(in the rows, 128 means zero)
which system made each run:
trace 1, vam (9 x 20):
[[140 133  66 139 105 147  87 100 175 110 102 128 141  87 167 143 112 163
   97  91]
 [139 102 111 121 132 169  95 153 111 121  87 123  57 166 116 120 119 136
  163  71]
 [ 91 143 165 155 137 165 166 160 105 122 136 151 124 159 113 117 175 166
  179 153]
 [ 90 159  96 110  95 126 138 157 181 144 157 106 170  72 107 128 149 153
  119 162]
 [148 103 111  57 116 105 102 159 133 157 129  78 109 116  99 124  82  76
  133 125]
 [137 103 193 119 156 105 146 127  66 128 141 147 136 168 150 113 110  82
  150 168]
 [102 145 138 176 139 107 125  81 134 114 147 150 181  92 190 124 135 134
   80 160]
 [153 129  83 136 130 140  65  92 161 118  88  97  99  99 154 143  99 129
  101  88]
 [157 112 133 141 138 172 120 132  87 112  75 142  84 191 128 129 128 142
  188 101]]
trace 2, Zim (9 x 20):
[[132 124  84 160 132 132  81 105 125 110  76 177 135  93 191 116 168 117
  111 139]
 [ 78 116 114 167 142 114  93 132  88 143 118 147 171 108 179  67 134 125
  137 170]
 [102 151 127 130 132 116 100 148 146 182 137  89 177  91 139  96 126 161
  175 164]
 [176 129 133  77 125 105  94 153 158 186 109 109 144 115 144 132 131 132
  193 116]
 [164  87 152  81 116 119 101 144 100 132 106 116 117 164 170 111  83 121
  175  89]
 [119 116 153 128 108 149 110 114 127  90 124  69 111 152 162 116  66 169
  131  83]
 [142 154 114 155 105 144  98  89 177  88  92  96 106 108 168 145 138 173
  106  82]
 [141 130  92 170 119 129  94 101 125  98  67 171 123 117 186 110 179 133
  111 106]
 [ 74 122 103 185 135 136  97 134  84 125  98 151 150 122 167  68 147 144
  141 157]]
trace 3, sof (9 x 20):
[[147 131  98 139  98  84 145 130 111 147  95 185 194 130 154  93 173 124
  134 134]
 [148  95 122  95 119 122 167 129 120 138 180 162 153 158 104 146  66 123
   91  81]
 [102 157 170 157 176 171 129 117 160 140 178 104 115 117 116 166 115 179
  140 132]
 [112 156 135 125 103 113 126 154 170 130 112 139 139  84 163 115 218 146
  150 151]
 [161  97 115  55  86  94 149 164 135 123 125 141 104 138 108 128 137  75
  104  91]
 [132 131 159 138 166 160 136 115 107 116 140  84  65 169  70 155  93 113
  128 124]
 [104 173 118 193 135 148 127 108 115 105  85 114 138 124 123 116 178 141
  147 196]
 [159 113  52 106  81 107 139 137 119 133  92 179 183 126 125 115 138 104
  116 133]
 [159  97 130 111 162 155 140 126 109 157 163 164 130 168 103 162  59 131
  134  91]]
trace 4, sedoz (9 x 20):
[[175 152 111 101  91 137 192 119 153 115 134 130 156 148  66 186 129 127
  121 143]
 [148 133 119 144 156 122 151 111 131 143 152 141  86 153  60 155 124 108
   77  77]
 [ 96 120  99 153  95 129 124 120 131  78 121 125  92 131 137 101 131 144
   60  59]
 [ 89 146  48 162  93 162 125 142 147 114 105 145 158  98 113 111 155 173
  116 135]
 [100 144  76 154 168 130  80 148 137 202 131 108 135  90  81 105 123 131
  140 141]
 [108 115 125  95 119  95  78 142 134 144 129  48 118 101 138  88  75 102
  122 126]
 [150 134 112  74  67 117 148 126 148 100 118  76 176 114 129 147  95 115
  130 176]
 [185 154 122 113 137 112 169 104 145 154 144 121 148 138  59 182 118  95
  112 152]
 [155 128 143 131 131  90 148  97 130 122 143 116  91 156 100 135 112 104
   66  57]]
trace 5, sedoz (9 x 20):
[[142  98  64  97  88 140 134 140  87  99  84 138 139 146 104 120  99  79
  121 161]
 [149 136  95 177 164 131 129  67  93 129 117 132 156 135 100 147  85  90
   89 174]
 [175 155 129 176 143  99  95  57 145 131  98  97 131 134 155 135 114 145
  104  84]
 [159 126 103 112  91 120 123 124 167 143 126 146 171 127 161 132 115 188
  136  57]
 [ 99 126 121 108 137 145 144 156 166 168 207 156 165  99 112 153 106 166
  118 118]
 [ 81 148 169 115 144 118 126 151 171 131 181  84  84  85 113 131 157 121
  100 133]
 [112 134 122  83  69 105 141 174 144 100 103 100  92 115 113  99 189  98
  127 132]
 [118 116  79 111 101 121 165 161  81 129 111 148 144 154  63 100 132  82
  125 166]
 [118 135 120 183 160 126 131  89  71 121 116  94 120 162  81 110  84  97
  101 157]]
trace 6, tevab (9 x 20):
[[166 115 175 121 131 115 170 107 108 134 156 171 187 173 162 146  96 150
  148 119]
 [126 129 108 141 139 126 115 104 161 154 175 125 158 108 133 142  66 165
   83  74]
 [134 124 135 113 163 103  76 132 175 164 140 128  82  77 152 135 155 102
  104  90]
 [ 94 113 179  85 105  99 154 185 130 116 159 148 100 126 147  97 187 112
  130 115]
 [ 54 126 102 121  78 154 148 170 119  91 141  89 121 124  93  89 113 147
  111 137]
 [124 148  91 142 125 167  88 121 129  98  67  71  87 115 109 133 130 111
  142 172]
 [179 137 154 132 120 139 147 110 101  94  72 151 136 166 155 149 164 116
  180 167]
 [146 118 112 151 108 138 166  98  96 112 129 171 202 167 143 133  84 159
  122 128]
 [148 127  94 164 170 115  79  75 134 163 133 124 152 104 142 135  71 126
   86 108]]
trace 7, moz (9 x 20):
[[138 133 113 107 128 182 127 123 131  88 108 112 119 112 119 179 117  97
  145 211]
 [163  99 138  77 131 118 112 116 130 107 122 150 127 104 178 162 117  63
  114 166]
 [134 101 140 106 115  68 142 119 121 123 158 177 162 113 173 111 131  86
   67 114]
 [110 146 113 181 138  76 133 103 133 158 150 156 156 117 126  93 152 138
   66  83]
 [131 161 121 188 164 119 106 112 141 190 122 118 135 142 105 112 135 181
  146  77]
 [135 135 137 125 133 174 131 158 129 156 128 108 126 170  94 136 105 193
  206 101]
 [112 122 123  95 102 204 155 170 135  88 130 124 102 142  99 163 126 151
  168 156]
 [127 122 124  90 109 158 122 143 144  70 103 122  76 103 143 160 161  83
  122 171]
 [143 106 140  90 108  74 108 122 118 100 107 115 111 113 172 109 138  52
   94 143]]
trace 8, Mufeb (9 x 20):
[[147 112 152 108 156  92  90 119 118 143 118 143 142  94 193 121 136  67
  132 175]
 [157 132 136  98  92  80 173 143 122 166 144 135 205 152 115 110 119 140
  155 127]
 [ 96 139 148 159 142 129 133 148 130 156 154 115  96 155  96  99 136 179
  133  56]
 [121 148 153 149 189 168  76 118 143 139 121  81  80 105 129 155 122 119
  156 169]
 [168 141  90  95  91 157 152 112 147 103 110 107 168 124 100 181  95 121
  135 182]
 [114 108  89 122  75 133 162 133 121  75 133 151 113 150 110 118 120 131
   64  69]
 [ 91 108 144 155 163 106  86 121  98 114 120 146  84 106 176  90 152  78
   89 135]
 [162 139 130 124 138  80 125 121 117 172 108 144 193 111 148 117 148  96
  160 190]
 [151 136 125 123 109 117 175 152 133 171 144 157 159 171  84 126 139 175
  158  71]]
trace 9, Mufeb (9 x 20):
[[152 128  56 102 103 100 133 148 156 177 133 165 164 105  90 130 141 121
   99  94]
 [113 106 177 103 155 121 154 168 119 138 174 165  70 148 104 131 157 100
  115  97]
 [101 154 195 165 170 130 141 101 117 121 165 118 150 116 155 141 133 128
  132 199]
 [171 175 102 151 110 115 133  81 182 142 116 117 180 110 129 160 135 175
  117 113]
 [178 111 140  97 124 128 125 126 144 119 119 127  67 160 117 156 117 119
  117  43]
 [118  99 176 127 152 134 120 112  74  93 137 101 109 155 154 118  68  85
  126 168]
 [114 141  72 164 117 105 119 101 113 148 119 104 202 110 120  96  87 131
  106 163]
 [141 122  68 119 131 109 109 155 148 183 122 149 102 121  72 115 150 117
  108  66]
 [117 109 174 107 177 144 143 160  99 136 160 152  76 143  99 145 141  79
  140 161]]
trace 10, vam (9 x 20):
[[144 105 152  99 100 139 200 146  90  98 144 187 153 176 120 146 134 121
  142 148]
 [ 71 125 100 143 125 106 140 135 138 122 175 163 138  86 122 106 149 109
   43 128]
 [154 147 125 128 168 119 100 100 155 144 124  82  70 108  91 163 125  81
   96 127]
 [203 136 137 131 129 126 162 101  98 122  82 162 144 180 119 160 147 105
  167 153]
 [110 128  85 171 106  96 149 122 111 138 131 187 181 135 130  84 149 146
   89  97]
 [118 148 126 151 154 116 104 114 162 162 156  87  91 118  90 128 111 148
   89  61]
 [192 137 178  93 133 155 164 122 145 122 131 123 108 171 109 196 126 141
  174 119]
 [123 106 111 100  77 127 183 157 122 100 142 208 165 135 142 126 164 131
  112 124]
 [ 79 129 109 132 131  98 116 145 144 132 154 117  82  92 104  96 153  93
   52  99]]
trace 11, tevab (9 x 20):
[[127 121  80  98  77 158 107 162 141 113  82 137 159 106 164 119 144 149
  176 157]
 [136  88 132 101 125 151 109 118  87  87 114 121 139 135 175 133  60  90
  135 176]
 [157 149 176 154 117 104 139  60 129  85 122  84 145 146 174 142  98 138
  106 125]
 [157 141 106 139  99 105 102 107 171 137 102 141 164 108 186 121 149 178
  130  75]
 [111  77 117  98 138 122  77 159 119 150 136 169 133 102 195  97 108 115
  132 105]
 [ 75 113 198 124 140 111 119 131 113 102 172  87 106 120 174  98 101 118
  106 138]
 [ 94 173 150 143  90 130 125 130 179 101 127  67 127  95 151 116 163 179
  133 131]
 [121 117  83  92  89 161  96 166 153 110  88 139 137  91 167 129 152 137
  167 159]
 [126  88 144  94 111 141 128 126  88  70 119 126 133 136 174 128  81  85
  129 181]]
trace 12, sof (9 x 20):
[[145 105 163  80 110 170 126 139 132  82 118 128 129 127 192 160 109 134
  179 163]
 [169 120 140 112 143 132  92  87 151  93 106 128 101  99 190 170 125  90
  104 135]
 [166 138 131 169 172  90  79  81 127 149  93 129  94 129 148 119 147  99
  103  87]
 [107 135 130 190 136  82 130 112  85 142 116 134 126 165 123  61 142 131
  101  81]
 [ 65 124  91 154  96 125 150 143 108 122 157 115 162 134  97  79  95 156
   87 115]
 [ 85 122  86  99 108 175 114 174 150 149 155 108 156 103 108 123  83 176
  156 138]
 [126 104 151  65 120 165 105 177 144 132 132 130 127 111 173 141 121 143
  202 156]
 [152 106 177  78 128 121 111 123 134  88 122 123  97 115 192 154 129  79
  132 153]
 [165 144 144 147 156  92  94  73 133 117 100  89  89 120 143 139 126  75
   88 126]]
trace 13, Zim (9 x 20):
[[158 138 107 148 197 135  96 107 143 170 125 149  81 115  93 167 139  92
  108 116]
 [153 119 184 146 158 118 168  96  87 118 147 191 159 166 158 149 129 111
  130 154]
 [ 84 115 101 108  91 159 171 160 130 115 178 148 175 125 106 131  92 164
  112 134]
 [108 132 116 103 150 124 106 158 181 163 165 120  80  78  96 143 155 110
   93 105]
 [158 129 196 120 138  71 158 119 110 121 131 149 106 150 148 127 181  74
  118 132]
 [112 122 121 119  69 125 194 148  87  93 131 120 157 178  90  99 114 135
  127 136]
 [107 146  79 133 137 168 116 146 150 144 132  86  84 119  44 142 115 135
  115 112]
 [181 146 165 150 186 129 126  87 129 133 113 149  90 140 127 180 158  90
  130 144]
 [141 112 130 127 108 144 183 113  86  86 132 184 181 167 140 145 106 120
  122 168]]
trace 14, moz (9 x 20):
[[164 148 116 161 160 159  98  98 122 127  77  89  68 159  91 151 122 126
  151 112]
 [168 108 182  98 118 143 148 129  88  99 103 119 122 191 152 138 106 124
  193 142]
 [123 117  99 111  81 140 182 137  99  80 116 171 166 143 117 132 139 103
  113 183]
 [140 131  88 156 167 122 108 103 119 135 107 177 111 100 122 141 167  67
   81 160]
 [168 122 176 127 175  65 109 120 115 187 133 150 131 137 158 113 148  94
  145 110]
 [131 135 142 116 106  82 187 150 122 168 171 141 180 157  85 106 126 147
  129 105]
 [122 169  94 168 142 157 156 119 153 140 143 127 117 131  46 165 142 156
  102 119]
 [182 150 159 132 157 162 110 110 158 130  97 105  76 144 125 180 145 147
  175 107]
 [171 105 150  60  68 133 162 154 120  92 105 129 127 174 143 136 123 128
  173 112]]

runs to name:
trace 15 (2 x 20):
[[119  85 112 101 111 131 130 150  84  81 102 171  95 135 147 114 146  63
  104 149]
 [127 114 100 144 180 136 104 100  95 141 136 122 112 122  90 141  72  64
   84 162]]
 : sof
trace 16 (2 x 20):
[[187 139 147 116 171 124 108 121 160 183 126 165 144 112 152 175 154 132
  179 137]
 [158 116 122 109 100  84 113 147 139 149  98 175 151 121 183  99 181 137
  152  86]]
 : vam
trace 17 (2 x 20):
[[127 129 140 149 125  68 123 109 129 131 128 176 163 103 193  94 178 114
   94 122]
 [121 133  80 156 135  78 107 133 126 198 127 148 166 119 111  74 138 139
  111  81]]
 : moz
trace 18 (2 x 20):
[[ 80 140 136 174 133  76 102 129 105 153 124  87 128 127 135  48 133 130
  112 107]
 [ 96 153 118 173 145 129 113 122 108 167 131  68 159 135  93  91  86 162
  155 151]]
 : moz
trace 19 (2 x 20):
[[ 91 149 103 158 108  67 126 129 124 142 119 124 160  96 130  68 177 104
   90 155]
 [151 157 130 145 136  85 102  89 135 149 111  40 121 130 103 115  88 114
  111 117]]
 : vam
trace 20 (2 x 20):
[[126 124 181 143 121 117 135 130 121  88 113 172  99 139 197 115 197 133
  134 104]
 [ 99 166 123 158  83 124 133 119 163  74  97  94 103 104 144 112 192 152
  101 124]]
 : vam
trace 21 (2 x 20):
[[150 139 140 175 154 115 141 125  82 163 101 151 122 194  95 101 150 144
  167  93]
 [117 166 148 162 123 114 164 122 156 158 167 136 180 132 116 127 144 197
  134 100]]
 : vam
trace 22 (2 x 20):
[[100 137 129 186 125 129 116  92  87  79  91 130 152 126 184  94 141 124
  115 180]
 [141 110  53 123 111 103  98 110 132 145 117 146 180  98 146 110  86 111
   81 113]]
 : sof
trace 23 (2 x 20):
[[114 158  90 159  91 162 161 107 143  60 104 127 124 122 103 155 161 134
   88 160]
 [125 131  41 132 107 153 130 139 121 126 101 117 111 133  43 130 114 106
  100 130]]
 : vam
trace 24 (2 x 20):
[[168 106 133  97 182 148 101 137 140 194 153 152 123 135 119 167  82 131
  164 101]
 [116 114 184  85 112 146 181 163 145 116 192 161 128 142 137 154 136 158
  139 103]]
 : moz
trace 25 (2 x 20):
[[156 128 136 154 153 149 110  99  97 106  80 173 141 135 183 144 153 109
  160 184]
 [ 89 104  92 124 114 158 115 139 100 117 133 137 190 108 158 111  78 132
  137 190]]
 : Zim
trace 26 (2 x 20):
[[191 118 127 128 111 121 139 118  98 130  73 175 157 176 160 128 145 135
  183 120]
 [123  97 132 140 132 155 121 147  87 139 123 167 144 175 158  97  97 177
  176  81]]
 : Mufeb
trace 27 (2 x 20):
[[174  99 108  83 123 140 129 110 140 116 133 180 161 111 167 182  95 100
  109 146]
 [122  87 102 142 152 121  91 131  98 123 104 193  91 124 166 102 150  88
   96  97]]
 : vam
trace 28 (2 x 20):
[[ 96 137 172 154 169 140 124 149 120 150 144 175 135 115 169 121 184 147
  172 165]
 [148 157 147 123 120 147 135 128 179 144 133 140 175 111 159 165 154 194
  182 138]]
 : Mufeb
